One turn sends every row of this set to another row. A few are shown first. Where does it send the rows asked after them?
suv: | -1.42 |  1.62 |  0.65 | -1.67 | -0.10 | -1.21 | -0.48 |  1.57 | -0.54 | -0.28 |  1.24 | -0.60 | -0.30 |  0.03 | -0.37 | -0.35 |  0.22 | -0.47 | -0.45 | -1.97 | -0.54 | -0.93 |  0.83 | -0.10 | -1.00 |  0.32 |  1.01 |  1.63 |  0.76 | -0.07 | -0.50 |  0.04 |  1.00 |  1.26 | -1.09 | -0.90 | -0.22 |  0.45 |
vur: | -0.46 | -0.41 |  0.28 | -0.44 | -1.08 | -1.06 | -0.48 |  1.54 |  0.58 |  1.01 |  0.63 |  0.47 | -1.28 | -0.69 | -1.12 |  1.07 |  0.37 | -0.76 | -0.07 |  0.03 |  0.21 |  0.02 |  1.43 | -0.41 | -2.06 |  2.00 |  0.00 |  0.19 |  1.07 | -0.65 |  0.10 | -0.60 | -0.34 | -0.60 |  0.72 | -0.08 | -0.58 | -0.47 |
Godar: | -0.11 | -0.61 |  0.70 |  0.40 | -1.29 | -1.97 |  0.30 |  1.29 |  0.03 |  0.75 |  0.91 | -0.13 |  0.34 | -1.92 |  0.83 | -0.50 |  0.38 | -0.23 |  0.74 | -0.35 | -1.25 |  0.39 |  1.39 |  0.68 | -0.22 |  0.11 | -1.02 | -0.09 |  2.42 |  0.90 |  0.57 | -0.71 |  0.87 |  0.11 |  0.21 | -0.60 | -1.14 |  0.43 |
mepa: | -1.33 |  0.08 |  0.79 | -0.95 |  1.14 | -1.22 | -0.46 |  0.66 |  0.91 |  1.29 |  1.07 | -1.37 |  0.75 | -1.49 | -0.37 | -0.75 |  0.70 | -0.35 |  0.45 | -0.43 | -0.28 |  0.15 | -0.31 |  0.47 | -0.60 |  0.43 |  0.32 |  0.79 |  0.11 | -1.57 |  0.23 |  0.61 |  0.69 | -0.60 |  0.57 |  0.35 | -0.92 |  0.37 |
pirus: | -0.10 |  0.96 |  0.70 |  0.14 | -1.19 | -1.89 | -0.36 |  1.65 |  0.45 | -1.13 |  2.17 |  0.45 |  0.16 | -0.38 | -0.60 |  0.20 | -0.62 |  0.15 |  0.29 | -0.61 | -0.75 |  0.25 | -0.38 |  0.41 | -0.50 |  0.67 |  0.01 | -0.70 |  2.43 |  0.59 |  0.28 | -0.66 |  0.95 |  0.24 | -1.24 | -0.34 |  0.36 |  0.40 |
vudak: | -1.07 |  1.37 |  0.94 | -1.59 | -0.14 | -1.41 | -0.60 |  1.64 | -0.32 | -0.13 |  1.19 | -0.57 | -0.30 |  0.10 | -0.64 | -0.53 |  0.46 | -0.47 | -0.51 | -1.86 | -0.70 | -0.96 |  0.98 | -0.23 | -1.08 |  0.38 |  0.96 |  1.84 |  0.84 | -0.34 | -0.41 |  0.15 |  0.81 |  1.18 | -1.17 | -1.18 | -0.06 |  0.32 |
Rulig: | -0.91 | -0.53 | -1.61 | -0.08 |  0.71 | -2.07 | -0.44 |  0.42 | -0.08 |  1.53 | -0.45 | -1.13 |  0.60 | -0.86 | -0.59 | -0.07 | -1.14 | -0.19 |  1.41 | -0.73 | -0.05 | -0.47 |  0.89 |  0.64 | -1.06 |  0.93 | -0.17 |  0.86 |  0.80 |  0.91 |  1.20 | -1.52 |  0.00 | -0.33 | -0.97 | -0.04 | -0.39 |  0.30 |
megut: | -1.09 | -0.83 | -1.06 |  0.03 | -1.64 | -1.15 | -1.31 |  0.49 |  0.15 |  0.80 |  1.75 | -0.74 | -0.18 | -1.24 | -1.16 | -0.48 |  1.00 |  0.19 |  0.13 | -0.49 |  0.61 | -0.35 |  0.44 | -0.45 | -1.29 |  1.70 | -0.18 |  1.17 |  0.62 | -0.30 | -0.32 | -1.33 |  1.90 | -0.29 | -0.02 |  0.94 | -1.65 |  1.24 |
Lopu: |  0.17 | -0.68 |  1.28 |  0.29 | -0.10 | -1.38 | -0.82 |  1.26 |  0.23 |  1.24 |  1.63 | -0.42 | -1.46 | -1.08 |  0.25 | -0.13 |  0.32 | -0.19 |  0.29 | -1.27 |  0.76 | -0.15 |  0.24 |  0.78 | -0.47 |  0.46 | -0.26 |  0.20 |  1.06 | -0.74 | -1.02 | -0.34 |  2.51 | -0.52 |  0.31 |  0.14 | -0.32 | -0.35 |
gine: | -0.76 | -0.55 | -0.02 | -0.74 | -0.77 | -1.97 |  0.10 |  2.43 |  1.86 | -0.45 |  2.21 | -1.65 | -0.09 | -0.46 | -0.95 | -0.73 |  0.48 | -0.38 |  0.44 | -1.76 | -0.55 | -0.40 |  1.09 | -0.45 | -1.65 |  1.66 | -0.01 |  0.72 |  2.20 |  1.50 | -0.09 |  0.50 |  2.07 |  0.50 |  0.16 | -1.24 | -1.02 |  0.25 |
fetos: | -0.91 | -0.47 | -0.83 | -0.60 | -0.46 | -2.10 |  0.14 |  0.08 |  0.29 |  1.36 |  0.44 | -0.47 |  0.11 | -1.03 | -1.90 | -0.65 | -1.19 | -0.73 |  0.75 | -0.85 | -0.66 | -0.31 |  1.82 |  0.16 | -0.67 |  0.14 | -0.65 |  0.73 |  1.35 |  0.69 |  1.12 |  0.12 | -0.66 |  0.73 | -0.20 |  0.35 | -0.82 |  1.53 |
Vomov: | -1.20 | -1.20 | -0.90 | -0.44 | -1.39 | -1.09 |  0.24 |  1.55 |  0.84 |  0.39 |  0.13 | -1.91 |  0.28 | -0.83 | -0.57 | -0.41 | -0.57 | -0.87 | -0.46 | -1.95 | -1.11 | -0.41 | -0.10 |  1.22 | -1.21 |  2.17 |  0.74 |  0.56 |  1.62 |  0.77 |  0.13 | -0.11 |  0.13 | -0.95 | -1.07 |  0.81 |  0.20 |  0.81 |
Lofa: | -0.83 |  0.65 | -0.37 |  0.46 |  1.04 | -0.65 |  1.00 |  1.42 |  1.55 |  0.44 |  1.70 | -0.29 |  1.04 | -1.23 | -1.04 | -0.20 |  0.76 | -0.39 |  0.25 | -1.53 | -0.88 |  0.18 |  0.50 | -0.10 | -1.38 | -0.35 | -0.62 |  0.92 |  1.07 | -0.49 | -0.25 | -0.33 |  0.73 |  0.07 | -0.51 | -1.55 | -0.09 | -0.25 |
salet: | -1.80 |  1.12 | -0.05 | -0.11 | -0.52 | -1.68 | -0.12 |  2.85 |  1.66 | -0.45 |  2.43 | -1.32 |  0.39 | -0.59 | -1.79 | -0.70 | -0.44 |  0.57 |  0.82 | -1.20 | -0.80 | -1.04 |  1.28 |  0.58 | -1.69 |  0.86 |  0.19 |  0.02 |  1.08 |  0.45 | -0.11 | -0.23 |  1.58 |  0.28 | -0.69 | -0.90 | -0.96 |  1.64 |
Sasi: | -0.62 |  0.05 | -0.10 | -0.02 | -0.71 | -1.64 | -0.91 |  0.01 | -0.38 |  0.79 |  1.03 | -0.28 | -0.99 | -1.06 |  0.53 |  0.08 |  0.08 |  0.28 |  0.95 | -1.55 |  0.62 |  0.59 | -0.11 | -0.04 | -1.57 |  0.26 |  0.03 |  0.23 |  1.32 |  0.12 | -1.96 |  0.69 |  0.91 | -0.13 | -0.52 |  0.37 | -0.34 | -0.84 |
nepid: |  0.15 | -1.17 | -0.44 | -0.62 |  0.15 | -1.27 | -1.92 |  1.84 | -0.68 |  0.72 |  0.82 | -1.40 | -0.81 | -0.31 | -1.07 | -0.63 | -0.27 | -0.24 |  0.69 | -0.03 | -0.15 | -2.12 |  1.92 | -0.07 | -0.53 |  1.76 |  0.55 |  0.59 |  1.52 |  0.37 |  0.64 | -0.70 |  1.66 | -0.35 |  0.28 |  0.00 | -1.34 |  0.65 |
fekos: | -1.33 | -0.82 | -0.81 | -0.70 | -1.31 | -1.01 |  0.22 |  1.40 |  0.60 |  0.52 |  0.09 | -1.81 |  0.34 | -0.91 | -0.59 | -0.37 | -0.79 | -0.98 | -0.51 | -1.88 | -1.38 | -0.56 | -0.16 |  1.37 | -1.14 |  2.19 |  0.86 |  0.44 |  1.81 |  0.81 | -0.16 | -0.07 |  0.08 | -0.67 | -0.93 |  0.70 |  0.16 |  1.07 |
Gib: | -0.29 | -0.92 | -2.07 |  0.04 | -0.33 | -1.47 | -1.11 |  2.13 | -1.15 |  0.10 |  0.79 | -1.25 |  0.18 | -0.68 | -1.37 | -0.62 | -0.11 | -0.45 |  0.66 | -1.03 | -0.65 | -2.15 |  2.06 |  0.05 | -1.63 |  1.18 |  0.26 |  1.16 |  1.36 |  0.74 | -0.70 | -0.24 |  0.79 | -0.96 | -0.34 | -0.42 | -1.43 |  0.49 |
fige: | -0.07 |  0.68 |  0.67 |  0.32 | -0.54 | -2.00 | -0.23 |  2.12 |  0.58 | -1.14 |  1.94 |  0.14 |  0.50 | -0.48 | -0.49 |  0.40 | -1.18 |  0.09 |  0.42 | -0.78 | -0.54 | -0.22 | -0.47 |  0.57 | -0.65 |  1.06 |  0.55 | -1.11 |  2.32 |  0.72 |  0.15 | -0.71 |  0.65 | -0.14 | -1.08 | -0.71 |  0.41 |  0.22 |
Vir: | -0.41 | -0.40 |  0.49 | -0.42 | -0.79 | -1.09 | -0.60 |  1.36 |  0.69 |  1.13 |  0.71 |  0.72 | -1.31 | -0.79 | -1.41 |  0.84 |  0.28 | -0.83 | -0.01 |  0.01 |  0.22 | -0.15 |  1.54 | -0.19 | -2.12 |  1.95 | -0.14 |  0.35 |  1.19 | -0.82 |  0.03 | -0.52 | -0.26 | -0.49 |  0.74 | -0.50 | -0.45 | -0.23 |
ketak: | -1.51 |  0.42 |  0.20 | -0.87 |  0.93 | -1.26 | -0.11 |  1.21 |  0.62 |  1.11 |  1.99 | -1.28 |  0.32 | -1.31 | -0.76 | -0.73 |  0.44 |  0.57 |  0.35 | -0.23 | -0.64 |  0.05 |  0.21 |  0.95 | -0.12 | -0.01 |  0.75 |  0.33 |  0.15 | -1.61 | -0.01 |  0.67 |  0.44 | -0.44 | -0.05 |  0.58 | -0.74 |  0.72 |
Sanep: | -0.75 |  0.14 |  0.89 |  1.00 | -0.59 | -2.00 | -0.73 |  1.20 | -0.48 |  0.22 |  0.20 | -0.45 |  0.16 | -0.32 |  0.16 | -0.64 | -1.30 | -1.06 |  0.35 | -2.40 | -0.08 | -1.42 |  0.25 |  0.75 | -1.21 |  0.92 | -0.58 | -0.05 |  2.10 |  1.84 |  0.24 | -0.97 |  0.38 | -0.23 | -0.31 | -0.73 | -1.09 |  1.29 |
Bovol: |  0.03 |  0.71 |  0.18 |  0.41 |  0.15 | -2.26 | -0.41 |  2.19 |  0.65 | -0.58 |  1.17 | -0.77 |  0.54 | -0.28 | -0.61 |  0.31 | -1.24 |  0.38 |  0.96 | -0.97 | -0.19 | -0.62 | -0.40 |  0.81 | -1.18 |  1.37 |  0.83 | -1.10 |  1.93 |  0.98 |  0.13 | -0.34 |  0.20 | -0.72 | -1.05 | -0.85 |  0.43 | -0.64 |
nari: | -1.42 | -0.25 |  1.07 | -0.90 |  0.96 | -1.50 | -0.47 |  0.11 |  1.25 |  1.41 |  0.72 | -1.46 |  0.66 | -1.65 | -0.10 | -0.37 |  0.64 | -0.74 |  0.32 | -0.87 | -0.11 | -0.14 | -0.12 | -0.14 | -0.84 |  0.81 |  0.09 |  0.53 |  0.19 | -1.00 |  0.46 |  0.48 |  0.53 | -0.52 |  1.02 |  0.20 | -1.07 |  0.50 |
Bemor: | -0.21 | -0.89 | -1.60 | -0.14 | -0.16 | -1.48 | -1.71 |  1.89 | -1.06 |  0.23 |  0.68 | -1.39 | -0.36 | -0.41 | -1.29 | -0.53 |  0.00 | -0.32 |  0.39 | -0.40 | -0.43 | -2.46 |  2.19 | -0.07 | -1.12 |  1.39 |  0.21 |  0.80 |  1.26 |  0.62 |  0.05 | -0.55 |  1.02 | -0.91 | -0.26 | -0.12 | -1.51 |  0.64 |
sive: | -0.38 |  0.15 | -0.39 | -0.16 | -0.29 | -1.11 | -1.07 |  0.11 |  1.69 |  1.11 |  0.86 | -1.96 |  1.92 | -1.76 | -0.30 |  0.13 |  0.11 | -0.44 |  1.20 | -1.11 | -1.41 | -0.61 |  0.45 | -0.90 | -1.92 |  0.24 |  0.22 |  0.70 |  1.19 |  1.19 |  0.02 | -0.11 |  1.86 |  0.22 | -0.37 | -0.20 | -0.76 |  0.07 |
guveb: | -0.10 |  0.68 | -0.29 |  0.68 | -1.79 | -3.49 | -0.32 |  0.87 | -0.72 |  0.33 |  1.99 | -0.89 |  0.73 | -1.02 | -1.11 | -0.72 |  0.24 |  0.16 |  0.59 | -1.05 | -0.14 | -1.11 |  1.35 | -0.16 | -2.00 | -0.05 |  0.15 |  0.64 |  0.51 |  0.29 | -1.31 | -0.19 |  1.15 | -0.22 |  0.65 | -0.14 | -0.87 |  0.88 |

nepid moves to ketak
Sasi moves to gine
Lofa moves to Sanep
Now find these:
sive moves to Godar
nari moves to pirus
Rulig moves to Lopu
Vir moves to suv
mepa moves to fige
vur moves to vudak

